A =
[[110 145 136 147]
 [115 124 116 129]
 [138 115 124 110]
 [109 135 132 136]
 [112 146 143 143]
 [141 109 117 106]
 [127 133 126 133]
 [149 119 134 110]
 [145 121 128 118]]
Indices start at 1.
(1, 1) -> 110
(6, 2) -> 109
(5, 3) -> 143
(7, 4) -> 133
(9, 2) -> 121
(3, 2) -> 115
(8, 3) -> 134
(5, 4) -> 143
(1, 3) -> 136
(4, 4) -> 136
(9, 4) -> 118
(9, 1) -> 145
(4, 3) -> 132

data =
[[123 122 121 143 123 131 120 124]
 [129 149 117 112 129 119 134 127]
 [124 132 120 145 125 146 112 132]
 [136 119 138 135 130 129 127 116]
 [124 103 141 142 145 117 105 135]
 [120 135 119 130 123 153 114 138]
 [105 128 107 135 117 151 129 148]
 [117 104 137 150 129 125 120 135]
 [134 128 127 108 124 111 130 131]
 [116 124 123 130 122 114 142 129]
 [133 127 133 119 145 119 103 133]]
Rows and columns are counted from 1.
(1, 1) -> 123
(4, 4) -> 135
(4, 5) -> 130
(8, 2) -> 104
(8, 8) -> 135
(8, 3) -> 137
(1, 2) -> 122
(6, 4) -> 130
(11, 6) -> 119
(4, 3) -> 138
(10, 3) -> 123
(9, 3) -> 127
(2, 1) -> 129
(5, 4) -> 142
(4, 2) -> 119
(9, 7) -> 130
(5, 3) -> 141
(3, 5) -> 125
(4, 7) -> 127
(5, 5) -> 145
(6, 8) -> 138
(3, 4) -> 145
(11, 2) -> 127
(11, 4) -> 119
(8, 7) -> 120
(2, 5) -> 129
(7, 3) -> 107
(9, 8) -> 131
(7, 4) -> 135
(11, 8) -> 133
(9, 1) -> 134
(5, 7) -> 105

x =
[[135 129 126 126 125 128 128 129 129 126 127 132 126 126 128 130]
 [132 117 133 119 104 119 125 135 128 122 114 147 138 115 139 127]
 [131 127 127 124 126 128 127 131 129 125 128 131 128 127 128 129]]
Rows and columns are counted from 1.
(1, 1) => 135
(2, 9) => 128
(1, 7) => 128
(3, 15) => 128
(3, 7) => 127
(3, 5) => 126
(2, 4) => 119
(2, 7) => 125
(3, 3) => 127
(1, 2) => 129
(3, 13) => 128
(3, 9) => 129
(1, 15) => 128
(2, 10) => 122

W = ((136, 129, 149, 118, 125, 122, 150), (119, 140, 126, 125, 137, 138, 125), (126, 122, 119, 112, 139, 121, 122), (137, 124, 144, 125, 117, 125, 143), (120, 137, 115, 128, 136, 135, 116), (138, 124, 142, 125, 122, 108, 142), (134, 140, 128, 132, 124, 119, 126), (136, 130, 139, 143, 116, 129, 134), (129, 126, 141, 128, 121, 145, 141), (111, 115, 130, 108, 139, 131, 126), (119, 145, 112, 129, 140, 139, 116), (123, 135, 136, 118, 125, 136, 133), (139, 116, 144, 127, 121, 117, 147), (124, 133, 130, 125, 134, 120, 128), (114, 153, 118, 131, 139, 149, 119), (131, 132, 127, 131, 131, 123, 124))
Rows and columns are counted from 1.
(1, 1) -> 136
(13, 1) -> 139
(12, 1) -> 123
(14, 1) -> 124
(5, 7) -> 116
(1, 2) -> 129
(1, 6) -> 122
(10, 3) -> 130
(9, 7) -> 141
(4, 5) -> 117
(2, 5) -> 137
(12, 2) -> 135
(3, 3) -> 119
(13, 6) -> 117
(16, 1) -> 131
(9, 2) -> 126
(7, 2) -> 140
(8, 2) -> 130
(3, 1) -> 126
(6, 1) -> 138
(14, 5) -> 134
(3, 6) -> 121
(7, 5) -> 124
(14, 6) -> 120
(12, 6) -> 136
(16, 7) -> 124
(14, 7) -> 128
(6, 5) -> 122
(14, 3) -> 130
(7, 1) -> 134
(9, 1) -> 129
(7, 7) -> 126
(9, 4) -> 128
(4, 7) -> 143

M =
[[124 117 131 117 137 113 102  99 138]
 [130 125 126 137 136 122 126 133 127]
 [133 129 125 109 146 141 113 121 108]
 [131 149 117 134 140 121 115 137 143]
 [120 121 135 120 132 111 104 116 123]
 [129 133 118 113 146 124 130 112 104]
 [129 140 122 133 141 113 118 139 141]
 [136 129 127 132 128 132 131 123 132]
 [126 129 140 117 140 130 107 115 108]
 [111 125 127 129 136 130 122 128 126]
 [118 139 144 110 150 130 121 119 116]
 [120 130 130 123 126 135 124 122 135]
 [131 129 132 134 133 122 132 128 126]
 [128 131 117 116 141 131 136 116 111]
 [119 138 142 118 147 127 124 124 126]]
Rows and columns are counted from 1.
(1, 1) -> 124
(11, 2) -> 139
(10, 1) -> 111
(3, 3) -> 125
(5, 3) -> 135
(14, 9) -> 111
(13, 4) -> 134
(4, 5) -> 140
(9, 7) -> 107
(9, 8) -> 115
(13, 8) -> 128
(10, 4) -> 129
(12, 2) -> 130
(3, 6) -> 141
(2, 5) -> 136
(1, 6) -> 113
(15, 1) -> 119
(11, 6) -> 130
(3, 1) -> 133
(1, 7) -> 102
(14, 4) -> 116
(6, 6) -> 124
(6, 7) -> 130
(8, 4) -> 132
(2, 2) -> 125
(13, 3) -> 132
(7, 2) -> 140
(13, 2) -> 129
(12, 7) -> 124
(11, 5) -> 150
(2, 1) -> 130
(4, 6) -> 121
(4, 7) -> 115
(5, 1) -> 120
(7, 3) -> 122
(6, 8) -> 112

grid =
[[112 134 112 123 135 132 149 106 113 126 118 126 145 117 134 131]
 [114 130 113 120 129 126 135 111 118 133 121 138 143 116 136 122]
 [113 135 117 119 132 124 141 109 116 134 124 137 141 114 140 132]
 [110 129 117 117 131 121 141 118 122 135 121 145 147 120 136 126]
 [115 132 118 124 133 126 139 114 114 134 127 139 142 114 134 127]
 [119 132 112 118 131 125 140 110 115 131 120 124 145 113 140 131]]
Indices start at 1.
(1, 1) -> 112
(5, 10) -> 134
(3, 11) -> 124
(4, 9) -> 122
(4, 4) -> 117
(4, 1) -> 110
(2, 1) -> 114
(3, 13) -> 141
(4, 6) -> 121
(4, 8) -> 118
(6, 9) -> 115
(5, 11) -> 127
(2, 6) -> 126
(1, 8) -> 106
(5, 6) -> 126
(3, 10) -> 134
(5, 9) -> 114
(3, 15) -> 140
(5, 8) -> 114
(3, 14) -> 114
(3, 4) -> 119
(4, 12) -> 145
(6, 15) -> 140
(1, 6) -> 132
(3, 8) -> 109
(2, 3) -> 113
(5, 12) -> 139
(6, 3) -> 112
(5, 2) -> 132
(1, 14) -> 117
(2, 12) -> 138
(5, 13) -> 142

m =
[[128 154 128 131]
 [130 154 146 126]
 [129 154 128 129]
 [123 146 147 124]
 [128 152 128 128]
 [129 152 147 130]
 [131 156 146 127]
 [123 144 146 124]
 [122 147 147 125]
 [120 142 128 123]
 [123 147 128 124]
 [122 137 128 124]
 [132 157 147 127]
 [129 153 128 132]
 [118 143 147 123]
 [129 152 146 131]]
Indices start at 1.
(1, 1)	128
(5, 2)	152
(1, 3)	128
(16, 2)	152
(6, 4)	130
(9, 3)	147
(3, 3)	128
(4, 3)	147
(16, 3)	146
(10, 2)	142
(9, 2)	147
(2, 2)	154
(8, 2)	144
(8, 4)	124
(14, 2)	153
(7, 4)	127
(16, 4)	131
(12, 4)	124
(10, 4)	123
(8, 3)	146
(15, 4)	123
(15, 1)	118
(5, 4)	128
(3, 4)	129
(6, 1)	129

X =
[[119 108 152 130 137 139 139 131 102 124 119 112 130 138 130 128]
 [118 126 140 148 120 116 118 139 136 136 124 131 121 137 137 129]
 [129 119 129 134 137 144 141 134 113 154 127 128 133 126 135 115]]
Rows and columns are counted from 1.
(1, 1)	119
(1, 13)	130
(2, 10)	136
(3, 6)	144
(2, 11)	124
(1, 12)	112
(2, 14)	137
(1, 16)	128
(2, 13)	121
(3, 9)	113
(2, 1)	118
(1, 15)	130
(1, 8)	131
(2, 7)	118
(1, 14)	138
(2, 16)	129
